In the rows, 128 means zero.
The rows below fall into families. The same turns and mirrors carry the whole set onto itself and the rows of a family onto each other. For each named row, which other rows are in its family? Write them in the order they are listed.
These 21 rows form 7 families of 3 rows each.
j_495: [112 119 109 137 169 135 116 106 127 130 128 117  88 147 120 125 142 138
 133 110 146 129 133 113 100 140 132 121 121 117 123 117  74 132 134]
j_824: [122 121 116 118 116 120 136 142  99  88 114 128 100 105 118 129 133 133
 142 146 143 117 127 178 110 101  97 138 100 137 160 112 116 134 128]
j_185: [104 115 108 125 109 127 136 143 108  92 121 134  91 105 117 119 137 127
 130 147 154 118 140 166  95 103 105 136 100 125 154 117 112 135 133]
j_986: [115 126 115  89 144 126 141 120 116  82 104 114 114 118 149 109 101 132
 183 134 152 138 155 127 133 170 119 134 161 159 120  76 106 132 143]
j_618: [106 119 117 128 165 131 112  99 121 137 121 110  90 144 114 111 125 145
 134 111 145 131 134 102 117 131 124 122 136 107 124 110  72 125 141]
j_562: [121 129 118 137 161 128 116 114 127 134 119 107  99 154 132 117 104 138
 145 117 145 136 151  98  99 138 126 131 132 132 121 115  68 134 125]
j_671: [105 116 112 140 166 121 100 109 109 132 108 118  89 145 119 119 117 146
 135 113 162 138 140  95 102 124 122 119 119 120 117 117  86 122 133]
j_397: [112 130 109  73 143 120 139 124 106  82 107 108 112 107 142 123 111 130
 180 138 145 139 152 136 146 160 100 115 161 146 127  82 117 133 153]
j_828: [121 134 112  92 139 126 137 131 108  80 106 117 105  99 127 104 102 145
 195 138 148 140 144 141 141 163 104 120 142 153 127  72 116 110 153]
j_717: [113  96 110 118 118 127 140 142  94  97 127 132  98 103 118 133 141 136
 138 136 152 118 142 176 102 115  98 122 109 113 156 116 123 120 131]
j_37: [119 137 121  77 132 125 139 128 131  75 105 108 103 105 142 110 100 127
 180 127 147 136 155 123 136 151  98 128 154 159 129  86 115 134 156]
j_730: [113 120 117 116 117 111 121 140  89  89 113 136  98 101 107 125 127 136
 139 157 153 129 129 171  89 108 107 132 102 119 147 114 113 135 121]
j_457: [118 117 128 132 171 117  97 106 128 130 116 124  89 142 119 114 113 151
 142 113 135 140 138  98 112 131 124 131 129 127 111 114  79 121 133]
j_179: [105 114 113 108 119 129 126 134  91  95 112 152 107  99 108 137 122 130
 152 157 155 131 139 177 105 110  91 131 107 130 146 120 122 124 126]
j_381: [110 114 118 145 174 124 101  99 133 122 113 125  92 143 119 122 122 136
 139 113 151 138 144 111 110 124 128 123 128 115 134 131  71 127 135]
j_315: [118 127 123  96 131 119 138 139 122  82  97 106  98 115 149 108  98 137
 183 123 141 138 160 122 147 158 115 123 155 161 124  85 105 115 153]
j_160: [ 99 117 121 112 118 119 128 132 110  97 112 144  94 113 113 147 144 128
 139 134 166 119 133 170 107 106 107 126 101 109 160 121 112 128 129]
j_665: [112 130 111  82 144 122 124 130 114  84 105 115 109 110 151 120 100 144
 178 149 142 142 149 134 143 179 106 129 138 161 115  85 105 125 151]
j_361: [104 123 109 134 164 128 110 115 139 131 115 124  87 150 121 121 126 135
 145 114 137 138 151  93 109 114 131 126 127 135 125 122  84 119 126]
j_839: [110 112 111 119 107 120 139 128  96  81 117 142  89 104 104 121 122 132
 144 146 148 119 140 183 110 118 104 125 102 123 152 110 122 123 126]
j_152: [109 132 118  81 133 119 142 120 129  95 120 116 106 106 146 113 112 131
 190 136 145 142 150 124 141 168  99 118 156 149 120  77  98 127 151]

The rest of the family of j_717: j_665, j_361
The rest of the family of j_381: j_986, j_839
The rest of the family of j_315: j_495, j_179
The rest of the family of j_671: j_824, j_152
The rest of the family of j_160: j_562, j_828

The rows below fall into families. The same turns and mirrors carry the whole set onto itself and the rows of a family onto each other. For each named row, which other rows are in its family? Write them in the order they are listed.
These 30 rows form 10 families of 3 rows each.
j_999: [104 135 139  89 140 114 126  84 129 120 115 128 122 159  97 146 123 117]
j_91: [109 160 113 140 143 124  97 112 132 142 110 160 128 119 135 131 159 148]
j_288: [141 126 137 145 136 145 124 128 135  84 133 136 118 169 103 134 132 124]
j_403: [ 95 132 137 107 144 134 140  82 108 135 120 122 120 137  96 154 134 121]
j_175: [142 121 154 155 132 140 115 147 130 107 140 135 116 150 116 140 152 135]
j_349: [116 153 101 142 137 137 102 113 141 129 120 167 118 120 139 142 167 136]
j_282: [ 97 133 106 129 150 137  99 115 132 133 126 151 134 112 146 143 168 142]
j_414: [128 114 138 152 130 147 121 129 139  87 154 137 119 156 105 139 139 126]
j_777: [109 155 115 135 151 139 105 108 129 130 120 153 134 110 146 140 171 140]
j_662: [106 134 150  89 133 110 130 100 120 136 110 125 122 145 108 145 117 119]
j_964: [105 130 149  93 142 114 135  98 118 133 115 113 123 131 101 140 123 134]
j_835: [107 152 109 136 144 108  96 103 130 120 123 161 126 108 139 147 148 143]
j_915: [105 142 118 130 147 131  98 105 140 135 122 146 135  97 146 137 159 138]
j_642: [128 111 137 142 125 151 116 139 130  83 150 135 121 144 110 137 149 139]
j_220: [143 112 126 158 133 151 133 127 133  92 135 138 114 153 114 143 142 128]
j_994: [106 145 140 104 141 118 142  87 112 133 131 130 120 145 100 157 113 125]
j_143: [107 131 140  96 129 130 155  88 122 127 126 120 131 152 117 151 126 118]
j_967: [108 139 144 102 143 110 129  79 119 142 108 135 120 152 105 147 124 128]
j_23: [ 92 126 148  99 139 111 138 105 117 128 115 114 132 147 104 144 123 116]
j_357: [140 118 128 152 125 160 114 137 134 100 135 141 113 150 114 123 144 133]
j_774: [143 130 149 150 122 151 118 124 130  94 142 131 120 159 120 124 148 122]
j_742: [123 113 144 149 118 141 116 134 139  81 141 129 130 144 109 133 141 122]
j_919: [ 97 134 137 105 135 135 133  85 122 128 111 108 119 162 112 138 122 120]
j_342: [104 148 120 126 156 131 101 120 144 135 119 173 124 120 144 145 161 127]
j_484: [ 92 158 118 125 153 128  89 106 132 123 128 165 126 109 132 134 149 129]
j_97: [ 96 147 110 132 144 122  90 123 156 125 129 151 120 119 144 148 155 131]
j_817: [103 152 114 127 151 115 106 100 149 139 118 164 132 114 131 138 162 141]
j_504: [148 117 152 138 124 139 125 134 125  92 134 139 134 150 117 120 139 138]
j_15: [109 133 141 105 138 116 134  90 111 111 109 115 122 158 103 158 119 120]
j_736: [143 113 140 143 134 149 124 142 142 100 132 148 124 149  97 134 157 131]

The rest of the family of j_967: j_288, j_349
The rest of the family of j_484: j_175, j_143
The rest of the family of j_282: j_964, j_742
The rest of the family of j_357: j_817, j_15
The rest of the family of j_777: j_414, j_662
The rest of the family of j_915: j_642, j_23
The rest of the family of j_736: j_835, j_919
The rest of the family of j_774: j_994, j_342

The rows below fall into families. The same turns and mirrors carry the whole set onto itself and the rows of a family onto each other. For each named row, which other rows are in its family? Write them in the order they are listed.
These 40 rows form 5 families of 8 rows each.
j_879: [118 132 116 101 131 114 112 114 115 140]
j_607: [141 106 148 106 115 127 147 140 113 123]
j_6: [129 137 113 106 128 115 144 107 117 145]
j_546: [101 131 114 115 131 117 104 110 126 137]
j_933: [138 126 118 101 133 118 116 122 101 139]
j_301: [150 127 103 101 124 134 148 127 140 127]
j_654: [155 121 147 123 135 109 152 128 122 119]
j_656: [147 104 113 159 133 141 130 133 106 123]
j_608: [129 104 116 151 135 137  98 134 110 122]
j_371: [143  95 146 126 118 136 140 147 113 115]
j_154: [ 95 131 109 141 127 125 125 103 140 135]
j_382: [126 116 147  95 114 119 147 129 123 128]
j_525: [143 107 101 147 126 152 130 138 146 111]
j_695: [124 107 110 171 132 142 121 126 122 123]
j_192: [105 139 110 118 127 116 135 101 132 143]
j_925: [108 120 142 157 133 114 129 118 153 112]
j_235: [ 98 122 113 136 131 126  95 115 129 130]
j_932: [108  95 143 150 115 140 123 138 137 111]
j_164: [109 111 114 150 133 134  93 125 122 124]
j_453: [ 93 106 142 139 113 132 124 128 147 116]
j_61: [124 109 143 167 136 122 130 128 143 107]
j_811: [139 131 146 113 134 101 152 118 131 125]
j_378: [159 112 114 135 133 133 141 130  97 132]
j_140: [119 135 143 120 131 100 145 110 145 124]
j_521: [157 110 147 143 137 117 145 135 121 111]
j_284: [145 106 145 161 137 123 136 135 130 107]
j_426: [106 130 143 137 132 106 136 110 155 119]
j_725: [150 114 118 116 136 126 114 131  95 133]
j_510: [102 117 110 164 129 135 119 113 136 127]
j_561: [160 117 104 114 126 141 146 136 133 121]
j_810: [151 125 114 113 131 123 147 120 102 140]
j_285: [117 132 100 115 122 133 135 116 163 125]
j_493: [124 113  99 148 124 149 126 130 158 113]
j_984: [129  90 145 145 117 142 131 146 123 110]
j_410: [131 134 102 101 122 130 144 118 152 128]
j_881: [105 120 145 101 112 118 141 121 137 128]
j_167: [158 109 103 132 127 149 138 141 136 114]
j_126: [114 123  99 134 123 141 128 121 164 119]
j_524: [145 105 118 136 135 134 106 137  98 126]
j_278: [ 91 116 143 119 111 122 130 121 148 124]

The rest of the family of j_654: j_925, j_61, j_811, j_140, j_521, j_284, j_426
The rest of the family of j_695: j_6, j_656, j_154, j_192, j_378, j_510, j_810
The rest of the family of j_493: j_301, j_525, j_561, j_285, j_410, j_167, j_126

